In the data rows, the value 128 means zero.
Here are some points, each followed by its number:
[183 152 160 136  79 172 105 121 129 156 114  95 122 138 158 143 144 142 103 113  93 130 135 133 111 120 162 146 106 125 166 125 117 122 154 155 156 128 121 137 119 119 102  93  73 127 128 138  87 180 138 138  94 151 143 104 170 130] 0
[144 135 183  86 110 134  65 169 222  82 211 142  86  71 141 185  36 166  89  96 147 109  87 155  92 182 109 138  20 220 153 100  82 109  46  62  78  50 112 235  79 100 128 103 169  93 187 208  75 124 160 157 206 160 162 143 145 192] 1
[126 110 123 145 135 140 149 110 133 135 114 144 155 115 125 105 155 142 125 136 115 102 139 124 139 131 137 110 136 105 130 104 122 124 149 154 131 145 138 108 121 110 104 142 117 132 118 110 136 134 136 132 111 126 131 147 141 100] 2
[137  85 126 170 174 158 150 101 125 151  87 117 167  82 163 101 156 174  89 124 105 115 173 135  95 121 147  72 106  95 153  80  86 122 162 172 162  89 199 102 116  85 121 148 104 137 105 149 116 107 182 115  98 133 135 166 118  76] 3
[103 167 122 118 120 146 155  49  95 120 140 116 138 155  95 165 173 142 107 169  70 111 111 193 157  67 197 103 101 130 133  80  74  58 149 187  80 155 154  97 183 161  89 166  92 199  63 143 164 130 120  67  70  84 184 151 117 131] 4
[ 74 123  83 133 186  89 165 129  77  84 123 128 121 143 131 122  97 124 145 171 162 153 135 144  93 100 135 108 139 145  97 145 127 115 116 115 134 103 158  97 185 157 191 163 168 142  99 142 148  72 131  89 145  73 103 134  43 145] 5
[ 95  90 145 146 126 134 145  89 175 110 156 129 175 109  91 140 152 168 104 157 111  97 112 154 156 138 125  97 106 129 150  77  85  78 120 171  70 131 119 128 115 113  95 160 148 138 119 126 186  99 144 108 129 145 143 178 178 119] 6
[139 148 115 104 117  97 128 148 115 109 147 138  97 151 135 140  94  96 156 138 153 129 105 123 120 122 120 158 134 147 105 156 147 138  95 102 127 131 112 151 147 152 166 129 152 123 147 121 113 134 106 140 143 116 128  91  97 153] 7
[132 125 122 138 144 143 116 120  95 151  93 113 127 140 126 116 146 122 126 111 117 148 150 123 131 114 130 127 149 100 131 140 144 143 161 133 157 135 139 101 128 133 113 117  88 136 115 119 121 145 128 124 106 129 118 140 121 109] 8
[138 134 125 130 119 131 119 141 114 132 114 130 119 147 130 116 123 115 142 121 135 134 132 112 127 132 123 150 151 119 124 153 158 146 140 116 150 144 105 121 125 134 123 110 110 115 137 108 114 157 117 145 128 131 110 120 132 130] 9
[134 177 122  80 147 161 117  72  56 137 118 102  87 141 114 177 177 110 103 145  66 172 120 189 153  57 214 101  96 136 112 103  77  97 145 161 130 131 210 111 187 172 124 135  79 226  55 170 117 120 106  61  72  64 202  94  75 129] 10
[121 129 134 197 159 149 111 170 140 206  54  62 150  88 212 104 107 170  84  32 147 183 221  82  58 177  77 119 139  82 170 170 146 185 171  83 199  52 148 108  64  72 141  84  89  74 135 152 123  92 188 125 149 209  54 147 173 121] 11
[131 128 126 145 141 147 116 119 100 159  90 104 132 136 132 117 148 129 119 105 114 150 156 123 126 116 128 124 145  98 139 139 140 142 166 135 157 128 139  99 123 128 110 114  85 132 114 125 124 141 135 120 105 137 115 144 129 109] 12
[124 103 120 141 140 127 146 138 145 126 118 157 148 106 134  96 132 136 136 129 141 105 139 104 131 156 116 119 144 113 119 121 139 144 132 125 139 137 127 121 108 103 123 134 140 111 138 105 130 127 134 149 141 132 113 136 140 109] 13
[123 122 115 148 156 129 130 133 106 154  92 109 133 123 149 114 133 127 123 106 133 153 161 114 113 127 116 120 147 100 127 145 139 151 148 121 161 112 151 107 122 121 141 124 112 126 119 126 130 112 139 120 123 138 106 130 118 113] 14
[108 114 119 125 118 105 144 125 160 142 137 160 152 128  92 113 152 106 155 122 139 102 116 100 191 161  84 140 173  95 105 133 158 145 118 123  94 179  90 128  97 123 104 143 149 121 144  69 184 121  97 146 141 155 120 132 179 113] 15
[164 198 116  83  77  90 105 184 110 113 151 141  55 183 159 154  53  67 179 113 174 138  95  99 113 147 109 221 150 156  90 212 193 169  78  48 147 148  62 179 137 167 175  90 134 100 175  97  83 179  76 172 166 133 110  42 119 198] 16
[ 65 129  70 134 197  79 170 118  43  82 114 105 113 165 133 135  98 114 147 184 163 178 136 156  85  74 143 108 146 143  92 159 124 107 116 122 140  96 171  85 213 180 216 171 166 160  82 145 160  56 126  64 134  61 100 123  18 152] 17
[130 127 124 147 137 143 114 121  98 160  89 110 134 147 121 109 149 122 129 103 117 145 154 117 134 115 119 132 159  93 138 146 154 147 171 133 155 143 122  94 121 132 100 113  81 125 120 113 127 155 129 129 103 139 108 152 132 106] 18
[ 79 115  90 138 176  96 163 139 110  92 125 159 135 125 127 100  97 131 150 152 165 119 137 122 107 133 117 113 146 134  98 136 142 130 120 103 129 121 135 103 150 131 157 157 164 118 120 121 142  98 133 122 156  92  98 153  74 132] 19
[129 163 134 145  90 140 162  92 146 154 134 126 162 130 129 127 164 148 114 129  89  84 132 143 137 107 155 115 114 116 153  91 101  96 155 171  96 151 125 109 138 117  87 147 108 138 104 133 147 142 140 114  83 130 153 146 155 115] 20
[125 129 123 138 143 141 126 115 106 151 101 114 133 130 127 121 150 128 120 115 113 143 148 129 133 114 134 117 139 105 132 129 129 134 155 138 144 130 146 104 129 129 115 126 100 141 110 128 132 129 132 115 107 127 126 140 124 110] 21
[110 113 102 131 158  99 135 136  88 136 106 111 124 149 120 118 136  95 151 133 149 168 138 114 134 109 104 128 171 107 105 163 154 150 130 124 146 130 140 105 148 152 169 137 146 136 120 112 154  93 111 111 127 119 103 111  93 117] 22
[146 123 109 106 114  74 139 140 137 101 166 166 111 155 119 130  86  87 174 145 164  83  86 116 137 128  89 167 141 134  98 144 156 136  75 107 102 149  90 167 134 148 156 153 169 110 175  92 123 148 104 168 144 131 133 114 100 138] 23
[121 109 114 129 146 108 121 136  96 154 102 103 126 148 111 119 154  89 148 119 140 177 138 106 153 115  96 133 180  96 111 166 161 159 137 128 147 141 132 108 132 150 155 124 137 136 125 104 159 100 104 117 122 137 105 105 119 109] 24
[139 136 149 141 127 149 111 136 152 145 125 104 128  99 163 142 111 161  92  96 120 135 148 134  93 144 130 118  89 138 157 117 102 127 129 117 137  82 145 146 104 102 125 112 114 116 132 167 107 120 162 125 136 155 130 137 147 137] 25
[125 115 121 140 136 132 144 118 131 136 116 140 147 118 127 110 145 134 129 129 123 111 138 121 137 133 127 116 139 108 126 115 128 131 141 141 131 140 135 114 121 115 115 139 123 129 123 113 137 129 133 132 119 129 127 141 136 107] 26
[100 131  98 159 146 109 169 117 123 158 104 154 167 126 119  78 148 127 146 110 128  88 157 109 136 117 106 109 163  88 123 118 149 140 166 136 119 153 127  80 129 114 100 158 123 113 118 109 152 130 141 133 103 123 110 181 106  87] 27
[169 140 163 154  99 189 121  89 128 149 111  82 144 120 163 149 157 180  72 129  70 122 146 164  94 102 190 107  73 128 187  84  71  87 166 188 147 102 159 122 131 108  93 114  64 147 100 167  95 159 169 108  76 140 159 138 162 119] 28
[102 119 103 140 156 109 147 137 114 121 114 146 136 130 126 100 117 123 146 130 150 123 142 113 122 133 111 123 154 117 110 141 151 142 135 112 137 133 126 105 134 127 137 140 140 115 127 113 137 119 129 132 139 115 101 147 101 120] 29
[ 67 125  71 155 174  74 214 131 142 118 129 199 174  97 134  64 114 136 160 137 162  56 151 106 116 137 102  90 152 111  93 103 136 135 128 113 100 137 145  90 141 101 140 194 186 105 121 115 162  85 150 134 140  94 107 180  68  99] 30
[152 148 151 127 109 139 102 153 158 141 137 115 113 109 164 144  95 143 108  90 132 129 134 123  97 152 119 142  95 146 149 133 121 139 114  98 136  93 122 163  99 108 129 102 120 103 152 157  94 138 148 145 147 160 128 120 149 149] 31
[165 166 137 129  90 126  93 177 130 161 111 111  97 151 167 128  91 104 143  73 151 148 141  86 107 159  94 189 152 119 133 192 184 179 128  73 168 129  78 151  96 127 135  75  99  83 168 109  91 174 115 169 147 175  91  89 161 155] 32
[143 138 129 123 118 120 126 140 136 126 137 131 117 128 146 135 106 125 131 122 138 119 122 124 113 134 123 142 118 137 127 135 130 133 111 114 130 118 122 148 124 126 141 125 134 117 144 131 111 135 130 141 136 136 129 114 125 140] 33
[ 89 115 206 115 134 217  68  67 151 111 156  37 135  85  81 219 187 209  16 150  44 214 120 228 144 102 211  51  22 191 198  51   1  30 143 192  77  63 191 131 137 132  84 108 103 207  51 244 167  57 161  19 117 119 191 160 185 156] 34
[140 139 127 120 110 130 114 148 113 119 122 136 110 154 125 120 115 110 150 129 140 135 121 111 130 136 126 161 152 130 119 160 165 146 133 109 148 152  92 128 129 141 125 104 115 113 142 103 108 166 106 151 136 125 109 109 134 142] 35
[ 98 114 159 129 119 155 128  76 162 103 165 109 156 113  88 169 157 176  83 163  87 119 105 185 150 116 163  89  74 156 161  66  58  54 124 179  64 118 137 131 136 127  89 150 132 164  96 163 172 100 145  81 118 124 168 170 168 137] 36
[144 160 118 103 108 104 125 156 116 110 145 140  92 152 144 138  89  98 156 133 153 130 108 118 114 130 126 166 133 151 106 163 153 143  99  93 135 133 106 153 144 149 163 117 145 117 148 121 102 145 105 146 147 116 124  82 104 161] 37
New points follow, each followed by the numbers of its two nearest points above by angle, nearest first.
[146 111 170 163 126 171  82 155 149 181  92  70 143  94 152 117 146 160  83  67 112 180 176 110  98 142 112 108 115 119 185 134 123 153 172 130 167  80 141 119  84  92 110  77  97  96 133 175 107 119 170 126 124 178 101 147 167 108] -> 11 25
[138 101 164 164 138 168  88 149 135 172  91  67 145  97 145 114 152 160  84  83 111 186 176 119  94 125 120  95 115 124 183 128 116 144 175 142 168  76 155 108 101  99 120  87 106 105 123 184 110 107 173 114 118 159 102 151 142 102] -> 11 25
[121 108 178 127 122 175  82 109 145 138 135  72 137 108  95 162 172 160  75 124  85 182 128 163 144 114 152  93  89 151 174  98  80  95 148 166 110 100 149 127 120 127  99 104 114 154 102 184 145  99 144  85 116 140 150 145 166 126] -> 34 36
[ 87 175 108 102 114 118 166  58 108 109 159 143 134 165  78 165 162 119 134 175  90  96  91 180 184  86 173 122 123 130 106  95  96  66 124 164  56 182 125 108 179 170  95 177 118 194  76 112 189 125  93  78  92  85 179 140 127 144] -> 4 10
[129  79 133 127 110  96 128 129 169 118 157 152 150 139  81 119 134 106 158 142 149  95  94 107 177 148  70 147 160 113 121 129 154 132  99 138  88 165  74 149 101 130 117 145 167 105 172  76 169 132 106 162 143 162 120 143 166 112] -> 15 23
[144 143 141 115  94 126 133 133 153 121 156 142 127 124 126 133 128 126 132 136 122 104 108 131 132 127 139 133 110 150 133 114 118 117 115 135 107 137 115 147 132 125 124 129 146 123 138 138 118 138 124 139 126 122 148 112 134 135] -> 1 33
[123 102 120 145 140 121 147 132 147 137 118 147 153 109 132 102 137 133 134 125 138 107 140 106 136 150 106 118 146 104 122 120 136 142 131 131 131 135 129 121 107 105 125 140 142 114 138 104 143 117 135 143 135 143 115 139 144 105] -> 13 26
[123 126 121 119 129 123 132 150 126  98 133 153 116 131 130 117 106 124 146 145 150 125 120 116 122 148 132 141 138 144 109 143 147 137 117 106 140 137 111 132 131 129 140 120 143 115 137 113 114 138 116 145 155 111 113 112 122 145] -> 37 7
[136  37 132 187 164 140 147 157 188 158  87 154 192  53 160  54 146 167 117  99 152  98 179  66 115 199  74  91 153  76 143 106 140 176 148 135 170 109 144 118  49  44 119 128 149  71 163  97 130 105 175 177 153 183  83 163 179  62] -> 13 11
[ 93 110 100 152 163 111 143 134 107 123 103 145 144 139 116  89 117 127 149 125 152 122 149 110 123 131 100 125 167 106 116 146 164 145 150 112 140 139 113  90 129 128 121 139 126 106 128 104 141 132 133 136 136 120  87 174 102 113] -> 29 27
[105 158  82  96 146  70 154 149  79  70 150 150  81 170 138 144  65  87 175 173 179 140  99 133 104 113 132 160 144 162  71 175 154 129  77  81 129 128 120 139 187 177 207 149 175 137 129 115 125 109  93 120 162  75 114  79  49 180] -> 7 37
[ 88 167 105  95 111 106 165  72 120 110 163 161 131 162  73 157 157 104 150 168 106  90  85 161 200 107 150 136 141 122  91 108 117  86 111 147  54 196 109 118 162 167  97 174 131 183  95  88 194 128  79  98 109  96 170 130 140 143] -> 4 20
[141 164 121  79 138 148 119  85  75 140 124 122  93 139 108 162 176  97 121 140  80 154 113 167 169  76 188 114 116 125 102 110  98 114 135 153 126 150 189 121 168 165 121 136  94 209  78 143 122 129  95  87  82  79 194  89  90 120] -> 10 4
[106 127 123 148 118 122 170 106 160 130 139 146 168 114 124 118 146 151 124 142 119  84 129 130 140 138 129 110 126 117 133  96 109 104 131 152  93 143 121 117 124 108 108 159 144 127 118 115 167 112 139 122 121 134 133 151 158 118] -> 6 20
[160 119 223  62  81 167  22 162 233  67 234 129  76  75  96 208  64 167  75 112 119 130  57 176 125 171 132 137   1 250 174  83  66  87  49  89  61  64  97 249  78 114  98  78 162 108 187 226  67 144 146 154 199 154 188 141 170 195] -> 1 31
[104 104 105 126 163 113 128 143 107 105 116 155 122 137 110 103 111 113 155 135 158 133 130 111 135 141 106 135 163 120 100 151 165 150 128 100 143 142 115 112 128 136 134 130 136 116 136  99 130 132 114 143 153 112  98 145 103 125] -> 29 19
[136 112  93 161 170  94 156 134 112 176  87 116 144 116 177 102 121 114 136  92 152 126 169  97 100 127  80 120 156  72 117 146 144 170 130 118 162 100 167 118 114 110 171 152 132 114 139 112 137  93 151 133 118 160 104 128  99  92] -> 14 11
[127 112 120 138 133 117 147 138 144 126 127 148 142 114 138 109 123 130 138 131 144 108 132 110 125 148 113 126 138 119 120 126 136 139 121 124 131 131 125 130 116 111 137 138 148 112 141 111 133 120 132 144 140 135 117 127 134 118] -> 13 30
[139 162 127 144  90 128 166 117 152 157 132 142 157 121 145 111 150 138 128 120 107  77 136 121 127 122 141 123 124 116 142 103 118 119 147 152 110 149 122 117 129 107 104 143 124 119 122 127 131 143 139 135  96 132 142 130 145 112] -> 20 2
[ 99 145 103 143 133 111 164 108 123 153 117 150 158 136 107  97 155 120 145 117 119  93 142 120 153 112 116 116 158  95 120 118 143 129 158 139 104 164 121  88 136 127  96 157 121 129 112 108 162 131 126 124 100 119 125 168 116  99] -> 27 26
[161 120 163 170 115 195 135  78 135 140 109  81 162 102 172 145 160 205  56 144  67 114 154 173  78 102 200  83  57 129 196  61  46  70 168 206 147  83 180 116 133  93  98 129  72 150  90 180  99 140 191  97  74 136 161 154 159 110] -> 28 3
[ 73 136  71 149 159  70 213 133 149 123 133 205 170 104 133  67 113 126 168 132 163  48 144  99 127 145  95 106 160 106  87 111 148 141 123 106  95 152 128  97 134 103 133 191 183 102 129  98 165  97 138 144 142 103 108 170  84 104] -> 30 29
[129 150 114 160 148 118 129 163 125 169  89  99 123 114 201 119  85 138 117  69 158 151 179  96  70 158  91 141 135 104 134 170 149 172 132  77 175  78 139 130 100 103 163 109 113  92 142 137 113 108 158 134 150 172  82 119 131 140] -> 11 14
[116  95 115 146 143 110 162 159 170 114 130 171 154  86 152  90 110 143 140 133 165  95 140  91 115 182 100 117 140 123 112 122 138 150 109 108 135 122 126 136  98  86 149 141 177  92 152 105 134 101 141 159 170 138 101 125 143 119] -> 13 30
[116 137 112 141 122 113 168 127 146 133 130 158 153 118 136 103 132 132 141 131 133  86 135 114 130 139 123 122 140 115 119 116 132 129 131 131 114 146 122 116 126 111 122 150 145 116 128 110 143 124 132 138 126 125 124 136 132 117] -> 30 27
[186 154 147 122  86 149 103 148 129 134 124 114  99 141 172 144 104 126 124 115 126 130 124 118 100 142 144 169 113 137 141 150 138 142 121 116 165 122 109 161 115 124 135  89  96 112 152 124  73 179 125 158 128 150 129  80 156 152] -> 32 0
[125 111 143 108 133 131 102 121  99 111 140  92 112 145  90 151 152 113 122 158 114 183 108 157 137  80 149 111 119 158 136 127 109 106 128 158 120 117 148 122 167 165 151 123 146 157 108 165 134 101 117  92 113  97 144 114  90 129] -> 10 34
[141 122 125 135 125 119 141 135 143 122 134 141 132 119 150 122 110 134 131 131 140 103 127 120 110 140 121 132 120 128 127 123 125 130 113 125 131 119 127 143 120 114 140 136 140 113 145 122 116 131 139 146 136 137 127 124 128 128] -> 33 13
[138 109 129 143 133 138 136 132 136 131 114 134 141 112 145 110 132 141 124 129 130 119 141 116 117 142 129 120 130 117 133 121 127 136 136 136 148 124 136 124 115 107 128 126 126 118 132 119 118 131 140 140 129 135 120 128 139 114] -> 13 3
[161 138 141 129 100 150 111 134 118 139 114 116 118 145 139 127 137 123 129 122 117 137 130 119 126 128 142 150 136 122 139 143 143 138 145 135 156 142 111 128 123 130 116  99  96 122 133 116 101 169 120 144 114 137 125 105 151 129] -> 0 9
[ 99 155 121  97 110 114 134 100 125 128 151 141 124 155  73 151 159  98 147 141 113 126  97 142 197 118 130 140 151 122 102 129 134 112 120 133  76 182 103 122 142 161 102 144 132 164 109  99 183 124  81 107 120 116 152 120 149 139] -> 15 4
[143  55 112 169 161 108 151 172 168 151  94 166 167  80 164  57 120 130 149 101 176  97 164  55 115 192  56 121 174  77 117 138 170 193 126 109 173 121 128 130  64  68 148 132 162  66 180  77 123 114 151 190 161 176  76 136 149  76] -> 13 11
[ 69 129  71 149 168  71 212 135 147 117 133 203 169 100 132  68 110 130 165 136 166  54 144 102 123 145  97 100 156 111  87 110 143 139 121 106  97 144 134  97 137 103 139 191 188 103 127 105 164  89 141 140 147  98 106 171  77 105] -> 30 19
[126  64 129 175 156 145 154 123 167 152  97 145 187  75 142  78 160 166 111 117 127  96 165  99 128 165 105  87 140  83 144  92 119 143 154 156 146 121 151 108  80  69 105 143 132 105 135 107 144 109 166 147 127 160 110 168 168  71] -> 26 13
[ 93 112  98 143 165 107 147 134 110 118 110 152 140 133 116  93 117 123 151 130 153 120 144 111 127 132 104 122 163 110 108 142 158 144 140 110 135 139 121  97 132 129 129 144 136 113 127 105 142 123 129 134 140 113  95 164  97 115] -> 29 19
[121 140 113 140 122 120 155 119 128 142 120 147 147 132 127 105 141 125 141 125 124  97 137 118 137 124 125 126 146 108 123 122 139 131 145 135 121 153 120 107 130 122 110 143 123 123 123 109 139 140 127 135 111 124 125 142 127 112] -> 27 26
[135  99 116 145 138 109 151 142 150 127 125 152 147 111 147 102 114 130 141 129 153  97 134 102 117 153  99 128 141 111 120 126 140 146 114 123 136 125 125 136 108 104 144 143 153 102 154 103 128 121 139 156 143 145 112 130 132 111] -> 13 30
[133 141 120 101 133 134 125 104 104 145 122 133 116 135 105 139 167 100 134 128 103 138 120 137 173 108 145 124 141 109 106 122 125 132 135 141 123 158 152 120 138 146 114 134 109 171 106 115 139 130  99 113 103 111 160 108 122 113] -> 10 4
[ 90 173 120 120 121 147 168  29  94 109 148 113 145 158  90 177 177 154  99 187  60 104 105 213 156  56 214  92  87 137 137  64  53  32 147 202  63 153 161  92 198 166  87 181  93 214  46 151 178 120 124  48  63  73 195 160 116 137] -> 4 36
[126 106 127 153 161 154 145  92 120 143 103 114 155  98 144 122 158 163  93 132  99 123 155 149 113 111 156  81 104 108 146  84  84 108 154 169 141 102 188 105 130 106 117 149 105 154  96 151 130 107 164 101  98 122 146 157 120  94] -> 3 28
[132 112 174 122 116 165  84 120 148 132 141  84 128 111 104 159 154 152  86 122  97 170 122 156 136 119 145 105  89 155 168 105  89 103 135 153 113 101 140 139 118 127 108 104 122 142 117 179 131 110 141 101 123 140 148 137 157 131] -> 34 36
[101 149 119  98 108 108 136 107 133 129 152 149 127 153  75 145 156  93 154 138 121 119  96 131 201 129 117 146 159 116  97 134 144 121 115 127  77 188  95 127 132 156 103 144 138 155 120  86 185 126  78 118 127 125 146 118 157 136] -> 15 23
[125 127 153 125 104 144 124 108 157 122 154 121 142 119 106 147 148 149 107 140 102 117 111 152 144 122 146 113  98 147 151  94  94  93 127 157  91 130 123 136 127 124 101 133 133 139 119 149 144 124 134 114 119 130 154 142 157 131] -> 36 6
[119 128 118 137 137 127 136 123 117 142 111 131 138 132 122 111 142 123 134 120 125 126 141 120 136 123 122 124 148 108 124 131 140 137 147 131 134 141 129 106 128 127 116 132 116 128 120 116 137 132 127 127 117 127 119 142 124 112] -> 27 18
[ 76 190 100  73 110 108 172  38  96  86 182 157 117 182  55 190 163 102 145 201  86  92  62 201 212  76 190 131 120 141  82  92  89  47 101 164  29 203 122 118 201 196  97 192 126 225  65 100 205 124  65  65  94  62 204 123 120 163] -> 4 10
[118  67 124 145 160 120 145 180 178 101 125 174 148  67 157  84  98 151 135 133 179 114 144  80 106 205  94 113 137 133 110 127 142 164 102  94 156 104 132 146  81  74 160 125 187  81 164 109 119  93 147 169 196 142  88 120 147 120] -> 13 29
[126  75 123 160 149 123 153 156 173 130 114 161 165  79 154  81 123 150 131 122 158 100 152  84 116 185  92 111 145 106 125 119 139 158 124 120 149 118 131 130  82  75 138 134 163  86 156 101 132 106 152 164 161 155  95 137 157 100] -> 13 11
[168 115 127 133 113 117 145 159 159 103 142 156 123 110 183 119  80 139 137 142 160  88 120 106  84 165 124 148 110 142 123 129 129 140  89 112 152 108 120 171 111  99 166 127 156  93 169 114  85 143 142 173 158 142 121  91 135 142] -> 33 31
[129 128 130 137 133 132 121 135 123 143 115 110 129 125 139 126 129 131 120 114 128 146 143 123 117 127 122 125 130 122 136 137 130 137 137 125 141 114 136 122 124 124 134 119 122 123 126 138 126 119 136 122 126 137 118 127 128 125] -> 11 14
[110 109 136 222 169 153 107 175 137 221  32  44 169  90 207  87 119 177  81  21 151 200 241  68  56 181  57 113 161  63 183 181 161 196 194  89 213  51 139  85  53  66 134  76  81  59 135 145 138  86 197 123 147 226  25 168 188 106] -> 11 14
[111 119 126 115 129 118 113 129 117 150 120 116 127 144  85 129 166  92 145 119 127 167 123 114 183 125 102 134 173 106 112 153 155 148 135 128 118 161 115 114 123 150 124 121 135 143 122 102 172 108  92 116 126 136 120 113 146 116] -> 24 15
[134  91 127 162 176 167 149  84 114 147  90 113 164  84 153 112 170 176  81 135  89 120 167 153 103 103 168  61  95 101 154  67  69 106 167 186 155  91 214  96 131  94 114 153  96 159  88 160 118 105 180  99  84 116 153 167 109  75] -> 3 28
[153 113 198  39  79 129  37 134 201  32 255 150  66 129  47 218  65 126 116 161 126 109  12 194 162 132 129 157  27 249 143  89  82  65  26 107  27 109  71 246 120 163 106 114 179 132 188 187  92 160 107 152 183 123 204 141 133 197] -> 1 33
[131 135 139 142 128 156 126 102 121 147 113 104 141 122 133 135 153 151 100 122  96 133 144 147 123 110 154 108 110 119 152 106 101 110 156 157 131 119 151 111 131 121 104 127  94 146 103 148 128 131 146 106  99 130 142 146 139 116] -> 28 34
[102  90 107 125 163  99 156 177 161  76 144 185 130  85 150  97  79 136 151 152 189 111 126  94 106 192 104 122 135 152  89 135 142 152  82  80 139 110 129 150 111  98 179 139 204  94 156 111 124  87 130 158 203 114  96 109 115 143] -> 19 13
[122  72 125 156 153 128 148 161 175 127 113 168 163  73 148  76 125 151 132 119 159 102 152  81 122 192  92 109 147 108 121 118 143 163 126 114 151 121 130 129  77  72 131 129 162  85 156 101 130 108 149 167 168 152  94 140 159  99] -> 13 11
[113  60 128 185 180 157 167  81 152 149  95 123 200  67 142  97 175 193  80 135  99  95 171 140 115 130 136  51 105  85 160  54  70 103 163 193 132  95 196  93 104  72 102 170 119 140 100 140 156  85 191 106  99 144 136 198 145  62] -> 3 2
[112  83 114 157 140 103 163 153 182 138 123 173 173  90 134  77 129 134 149 116 164  84 144  75 143 189  69 122 167  93 113 125 157 163 119 114 124 144 106 128  77  81 126 145 172  83 162  77 161 106 135 169 162 165  92 144 170  98] -> 13 15
[119 129  96 140 158  98 142 144  93 141 100 115 120 142 154 116 111 105 147 118 157 153 149 108 107 123 102 137 162 105 107 168 156 158 126 105 159 115 141 114 139 139 175 134 136 122 129 113 135 103 125 123 134 130  97 110  94 127] -> 22 24
[118 123 112 135 135 116 150 136 132 124 123 157 139 123 130 102 125 125 145 131 142 105 134 110 131 142 118 128 147 117 113 130 145 141 130 119 131 144 121 118 124 118 127 138 139 115 133 106 132 131 126 144 136 122 115 134 123 119] -> 13 29
[123 115 134 127 131 127 119 125 128 135 128 112 132 129 112 135 145 122 125 128 124 148 126 130 143 122 119 122 134 124 131 130 126 127 128 138 121 128 131 126 126 134 131 127 135 136 125 130 147 110 123 116 126 135 129 126 135 122] -> 24 34
[139 137 130 132 128 125 123 140 133 137 126 118 121 121 155 134 108 133 121 111 136 131 136 124 105 135 120 134 116 130 134 136 126 137 120 112 139 105 133 142 119 120 142 121 126 117 138 140 113 125 140 133 135 143 123 121 127 137] -> 31 33
[123  74 127 166 153 143 154 115 160 150 102 147 182  84 132  85 165 158 115 122 121  95 157 106 139 156 111  90 141  84 138  91 118 137 152 159 137 132 149 107  89  79 100 147 128 116 129 104 149 113 156 142 121 153 119 166 164  74] -> 26 2
[108  98 102 123 167 108 129 151 113 110 114 164 122 128 113  95 111 106 160 129 164 131 132 100 140 150  96 134 169 115  92 153 171 163 123  94 147 143 119 117 119 130 139 130 145 113 144  93 129 127 112 151 158 116  98 138 102 118] -> 29 19
[143  97 125 151 153 144 133 127 123 144  96 127 144 105 152 103 140 143 117 119 126 126 156 115 111 135 127 109 132 102 135 117 125 144 148 141 165 113 159 115 112 102 128 128 113 123 127 124 112 127 151 137 118 137 119 138 126  96] -> 3 14
[143  79 115 157 154 117 147 157 149 135 104 153 151  94 165  83 114 136 138 118 161 106 153  84 104 168  91 121 149  99 121 132 148 167 123 117 167 113 138 132  92  86 152 133 150  89 160  99 114 118 150 168 150 154  96 129 133  97] -> 13 11
[108 129 106 142 131 104 174 134 153 127 132 169 156 111 136  96 125 132 147 132 145  82 135 106 131 151 112 121 145 115 111 118 137 135 123 121 113 146 120 119 121 106 128 155 158 110 134 103 149 115 131 143 139 126 116 137 131 117] -> 30 13
[119 150 116 149 104 113 187 121 165 139 139 159 166 108 150 105 136 146 133 134 125  66 135 117 122 140 132 116 125 119 129 100 115 117 130 143 101 143 124 120 127  99 120 159 152 114 124 118 148 118 142 135 119 129 132 132 145 118] -> 30 20
[106 144 117 103 119 110 130 118 123 138 138 144 124 149  82 133 156  90 154 127 125 131 109 122 191 127 112 142 166 112  99 142 152 136 124 122  95 179 104 120 130 153 110 136 134 148 121  92 173 125  84 122 126 124 136 117 143 127] -> 15 24
[125 107 146 111 130 133  99 121 105 118 138  90 117 144  86 150 158 112 122 151 113 184 110 152 147  88 140 113 126 149 138 129 114 110 130 158 118 123 141 122 156 161 143 120 142 155 111 157 143 102 114  95 114 108 141 116 107 126] -> 10 34
[126 111 177 130 111 172  92 111 152 143 137  87 145 107  92 147 178 157  84 122  82 162 128 156 148 111 150  92  95 147 176  91  86  97 156 172 105 114 141 122 119 121  88 108 116 144 106 179 141 112 145  97 107 136 151 152 163 115] -> 34 36
[130 106 154 138 138 154 101 131 121 139 118  84 134 113 118 130 155 145  98 124 107 177 143 143 113 100 143  93 108 145 163 115 103 118 154 156 140  94 160 113 137 127 131 110 127 134 110 183 119 102 152 101 112 121 129 139 112 112] -> 34 28
[103 132 125 132 131 138 153  79 128 125 135 128 152 128 105 142 162 146 112 153  97 109 122 160 154 109 156 102 115 120 132  89  92  86 138 168  92 144 144 108 145 133 100 159 118 165  92 128 168 114 129  94 102 114 156 153 141 120] -> 4 36
[122 105 110 130 156 118 128 146 113 124 108 147 124 127 128 102 120 113 148 124 152 135 138 103 130 144 106 133 160 111 106 149 160 159 130 107 154 135 127 118 119 125 139 125 133 116 139 102 123 129 120 146 145 125 103 129 113 116] -> 29 9
[162 152 140 133  94 139 104 153 126 160 110 113 115 145 148 121 123 115 134  91 129 138 140 101 119 138 115 163 145 116 141 162 163 159 146 110 158 138  97 133 108 125 117  89  96 101 149 116  99 171 122 156 122 157 109 108 154 132] -> 32 9
